Here are some points, one per row:
[ 1.3  0.8 -0.7 -1.   0.5  0.5  1.1  0.1  0.8 -1.1 -0.7 -0.8  0.7  0.9
 -1.5  0.4 -0.5 -0.5 -2.5  2.1 -0.8  0.3 -1.5 -0.2]
[ 0.8 -0.6 -0.5  0.2 -0.5 -0.1 -0.4  1.6 -0.7 -0.1 -1.   2.4  1.6  0.
 -0.1  0.   1.   0.7  0.  -0.2  0.7 -0.3  0.7  1.7]
[-0.9  0.5  0.8  1.4  0.1  0.7  1.4  1.1 -1.7  0.1 -1.3 -0.4 -0.6  0.5
 -1.  -0.2 -1.5  0.3  0.8  0.3 -0.1  0.1 -1.8  1.6]
[ 0.1  0.3 -1.6  2.   0.3 -1.  -0.2 -0.9 -0.3  1.8  0.7 -0.2 -0.2 -1.6
 -1.4  0.9 -0.2 -1.  -0.1 -1.   2.9  1.6  0.  -0.2]
[ 0.1 -0.5  0.2  0.   1.   0.1 -0.5  3.8  0.3 -0.1  3.4 -0.7  0.1  2.
 -0.5 -0.3  0.2 -0.3  0.2 -0.2  0.2  1.1  1.1  1.7]
[ 0.2 -0.3 -0.1 -0.8 -0.7 -0.4  2.3  0.3 -1.6 -0.6 -1.6 -1.3 -1.  -0.4
 -0.5 -1.2 -0.4  0.   1.2  0.4  0.4  0.4  1.3 -0.6]
[ 1.6  0.6 -0.5  1.1  2.4 -1.6  0.1 -0.3 -0.8  0.7  1.4  1.5 -1.4 -1.3
  0.9 -1.3 -0.9  0.2 -0.1  1.2 -1.4 -0.8 -0.2 -0.2]
[-0.2 -0.3  0.  -0.1  0.4  0.6  0.1 -0.6 -0.5  0.1  0.5 -0.5  0.9  0.6
  0.4  0.3  2.4  2.9  2.4  1.1 -0.5  1.1 -1.3 -0.5]
[ 0.1 -0.3  1.  -0.4  0.6 -0.3 -0.9  1.1 -1.4 -1.4  0.7  0.3 -0.1  0.
  1.3  1.9  1.1  0.5  0.2  1.   1.  -0.6 -0.5 -1.4]
[ 0.5  0.8  0.8 -0.7 -0.4  0.   0.3  0.7  0.   0.5 -0.3  0.1 -0.6 -1.6
  0.   0.4 -0.8  1.3 -1.3 -1.5 -1.6 -1.   0.4  0. ]
[ 0.6 -1.4  0.2 -0.1  0.2 -0.9 -0.9 -1.9  0.6  0.2 -1.2  0.6  1.1  2.2
 -0.4 -0.3 -0.3 -0.3 -0.6  0.8 -0.1  0.8  1.8  3.2]
[-0.6  0.5  0.4  1.   0.3  1.2 -0.2  0.2 -1.5  1.9 -0.6 -0.4  0.5 -0.1
  1.2 -2.1  0.4 -0.4 -2.4  0.3  0.4 -0.5 -0.8  0. ]
[-0.9 -1.2 -1.5 -1.5  0.9 -0.3 -0.1  0.5 -0.1 -0.5 -0.3  1.5  1.3 -0.4
  0.8  0.8 -1.4  0.7 -0.1  0.3  0.8 -0.1  2.4 -0.8]
[-1.3 -0.1  1.2  0.2  1.7  0.7 -0.4  0.8 -0.2 -0.7 -1.1 -1.2 -0.1 -1.1
 -1.8  0.9  0.8 -0.8 -0.7 -0.6 -0.9 -0.2  1.2 -0.1]
[ 0.9 -0.3  0.9  0.9  0.3  1.8  0.4 -0.7  1.1  0.3  0.9 -1.5  1.3 -1.2
 -1.  -0.4 -1.2  1.3  0.7  0.8  2.  -0.9  0.8 -0.5]
[-0.4 -1.3  1.8 -0.9 -0.3 -0.4 -1.9 -1.3 -1.5  0.   1.  -0.3 -0.9 -0.7
  0.1  0.5 -1.9 -0.7  0.2  1.3 -0.6 -0.7 -0.1  0.3]
[-0.3  0.3 -0.1  0.  -0.7 -1.4  0.7 -0.3  1.2 -2.4  0.5 -1.4  0.4 -0.9
  0.7 -1.6  1.4  0.7 -1.1 -0.5  0.9 -1.2 -0.2  0.6]
[-0.9  1.4  0.4 -0.8  0.2 -0.9 -0.2  0.5  2.5  1.1 -1.   0.  -0.2  1.7
 -0.3  1.1 -1.2  0.8  0.2  0.3  0.9 -0.5 -0.9 -1.4]
[ 1.9  0.4  0.5 -1.1 -1.4  2.  -0.8 -0.4  0.2  2.3  0.1 -0.2  0.6 -0.8
 -0.7 -0.4  0.3 -0.3  0.2  0.2  0.6 -1.3  0.3  0.3]
[-1.9 -0.3 -1.3  0.2 -1.2  0.3 -0.5 -0.5 -0.7  0.5  1.  -0.3 -0.1  0.5
 -0.8  0.6  0.6  0.  -0.5  0.3 -1.2 -2.  -0.3 -0.7]
[-1.5  3.6 -0.1  0.7 -0.5 -0.3 -0.3 -0.8 -0.3 -0.5  0.3  0.9  2.5  0.7
  0.7 -0.5 -0.9 -0.1  1.3 -0.4 -1.2  0.6  1.9  0.5]
[-0.5 -0.9  0.3  2.4 -2.9 -1.  -0.1  0.9  0.7 -1.1 -0.2 -0.1 -0.6  0.3
 -0.1  0.  -0.8 -0.2 -0.3  0.8 -0.4 -1.1 -0.2 -0.5]
[-0.3 -0.6  0.8  0.4 -1.4  2.6  0.6 -0.3  1.  -1.1  1.3  3.  -0.7 -1.
 -0.2 -0.7 -0.5 -0.2 -1.1 -0.1  0.   3.1  0.2 -1.1]
[-0.3  0.3  0.4 -0.4  0.5  0.1  1.4  1.3  1.6  0.1 -0.8 -0.1 -0.5 -0.8
  1.6 -0.1  0.  -3.1  2.   1.1  0.5 -0.6 -0.1  0.2]
[ 0.   0.7  0.7 -0.4  0.3  0.  -0.9 -0.4  0.2 -0.5 -0.7  0.6 -2.6  0.2
 -1.3 -1.2  2.  -0.1  0.7 -1.  -0.1 -0.8  0.9  0. ]
[-0.3  0.  -0.5  0.1  0.2  0.6  2.2 -1.4 -0.2  0.2  0.   0.3 -1.9  2.2
  2.1  0.6  0.5  1.  -0.7  0.5  0.8 -0.4  1.1  0.5]
[ 1.1  0.1  1.2  1.3  0.  -1.1 -0.7  0.5 -0.5 -0.2 -1.7  1.   1.9 -0.1
  0.8  1.4  1.5  0.1 -0.1  0.3 -0.1  1.1 -0.5 -0.6]
[ 0.7  0.6 -1.3  0.7  0.4  0.8 -1.  -1.3  0.3 -1.  -0.4 -0.9 -0.6 -0.2
 -0.9 -0.1  0.7 -1.2  0.3  1.5 -1.4  0.6  0.5 -0.5]
[-0.2  0.4 -0.7  0.  -0.1  1.3  0.7 -1.2 -0.3 -0.5  0.8 -0.9 -0.3 -0.4
  1.7  3.4  0.7 -0.3 -0.4 -1.3 -0.1 -0.1 -0.1  2. ]
[-1.9 -1.1  0.7 -0.1  1.3  0.  -0.2 -0.3  1.3  1.  -1.   0.5 -1.  -0.7
 -0.3 -0.3  0.6  0.3  0.  -1.3 -0.8  0.2 -0.5 -0.2]
[-1.  -1.1 -0.9 -0.3  0.5 -0.6  0.3 -0.6 -1.1  0.3  0.9 -0.9  1.1  0.5
 -1.  -1.2  0.1 -0.6 -0.4 -0.1  0.2  0.3 -0.3 -1.4]
[ 1.2 -0.1 -1.7 -1.3 -0.9  0.2  0.3  0.8 -1.4 -0.7 -1.1 -0.1 -0.6 -0.1
 -1.2 -0.2 -1.   0.5  1.  -2.  -1.   0.4 -0.6 -0.2]
[ 0.7  0.9 -0.6 -0.4 -1.3 -0.5 -2.1  1.3 -0.1  1.1 -0.3 -1.6 -1.5  1.3
  1.6  0.1  0.   0.3 -0.6 -0.1  1.1  1.6  0.7 -1.1]
[-0.1  1.3  1.1 -1.8 -0.2 -2.   0.4 -1.  -0.3 -0.1  1.6  1.5 -0.4 -0.9
 -1.7  0.   0.2  0.  -0.4  0.2  1.3  0.7 -1.2  0.5]
[ 0.   0.  -0.4 -0.7  0.6  1.3 -1.5 -0.9 -0.4 -1.4 -0.1  1.3  0.8  1.3
  0.7 -1.3 -0.6 -1.7  0.3 -1.7  1.3 -1.  -2.1 -0.2]
[-0.9 -0.9 -0.8 -1.  -0.7 -0.7 -0.8  0.3  1.3  0.7 -0.3 -1.3  0.2 -1.8
  1.5 -0.8 -0.3  0.5  0.3  0.3 -1.2  1.5 -1.2  1.1]
[ 1.  -1.3  1.5 -0.6 -0.4 -1.1  2.5 -0.8 -0.2  1.4  0.8 -0.4  1.3  1.8
  0.9  0.5  0.6 -1.4  0.2 -1.8 -1.3  0.4  0.1 -1.3]
[ 1.5 -0.4  0.2  1.3  1.5 -0.2 -0.6 -0.7  1.2 -1.4 -0.5 -0.8 -0.4  0.3
  0.2 -0.2 -1.4  0.8  0.4 -1.9 -0.5 -0.3 -0.6 -0.5]
[ 0.  -0.8 -1.8  0.4 -0.4 -0.2  0.4  0.8  1.5  1.   0.1  1.  -0.1 -0.5
 -0.5  0.8  0.8  0.   0.8  0.5 -0.9 -1.6 -0.7 -0.1]
There is one direction along which these points spread out most. Take the direction at right angles to it along which they spread out most. Then take the direction at right angles to both along which they spread out most. Go by this last direction. For each point below, how far along it does it lie, from 0 to 99? 50 is the average, and the first point above lies past it. One standard deviation of the points above along it is 16.
[ 1.5 -0.4  0.2  1.3  1.5 -0.2 -0.6 -0.7  1.2 -1.4 -0.5 -0.8 -0.4  0.3
  0.2 -0.2 -1.4  0.8  0.4 -1.9 -0.5 -0.3 -0.6 -0.5] : 65
[-0.3  0.3  0.4 -0.4  0.5  0.1  1.4  1.3  1.6  0.1 -0.8 -0.1 -0.5 -0.8
  1.6 -0.1  0.  -3.1  2.   1.1  0.5 -0.6 -0.1  0.2] : 47
[-0.2  0.4 -0.7  0.  -0.1  1.3  0.7 -1.2 -0.3 -0.5  0.8 -0.9 -0.3 -0.4
  1.7  3.4  0.7 -0.3 -0.4 -1.3 -0.1 -0.1 -0.1  2. ] : 52
[ 0.6 -1.4  0.2 -0.1  0.2 -0.9 -0.9 -1.9  0.6  0.2 -1.2  0.6  1.1  2.2
 -0.4 -0.3 -0.3 -0.3 -0.6  0.8 -0.1  0.8  1.8  3.2] : 90
[ 1.9  0.4  0.5 -1.1 -1.4  2.  -0.8 -0.4  0.2  2.3  0.1 -0.2  0.6 -0.8
 -0.7 -0.4  0.3 -0.3  0.2  0.2  0.6 -1.3  0.3  0.3] : 41
[-0.3  0.3 -0.1  0.  -0.7 -1.4  0.7 -0.3  1.2 -2.4  0.5 -1.4  0.4 -0.9
  0.7 -1.6  1.4  0.7 -1.1 -0.5  0.9 -1.2 -0.2  0.6] : 53
[ 0.7  0.6 -1.3  0.7  0.4  0.8 -1.  -1.3  0.3 -1.  -0.4 -0.9 -0.6 -0.2
 -0.9 -0.1  0.7 -1.2  0.3  1.5 -1.4  0.6  0.5 -0.5] : 63
[ 1.6  0.6 -0.5  1.1  2.4 -1.6  0.1 -0.3 -0.8  0.7  1.4  1.5 -1.4 -1.3
  0.9 -1.3 -0.9  0.2 -0.1  1.2 -1.4 -0.8 -0.2 -0.2] : 47
[-0.3 -0.6  0.8  0.4 -1.4  2.6  0.6 -0.3  1.  -1.1  1.3  3.  -0.7 -1.
 -0.2 -0.7 -0.5 -0.2 -1.1 -0.1  0.   3.1  0.2 -1.1] : 45
[ 0.9 -0.3  0.9  0.9  0.3  1.8  0.4 -0.7  1.1  0.3  0.9 -1.5  1.3 -1.2
 -1.  -0.4 -1.2  1.3  0.7  0.8  2.  -0.9  0.8 -0.5] : 31
[-0.6  0.5  0.4  1.   0.3  1.2 -0.2  0.2 -1.5  1.9 -0.6 -0.4  0.5 -0.1
  1.2 -2.1  0.4 -0.4 -2.4  0.3  0.4 -0.5 -0.8  0. ] : 48
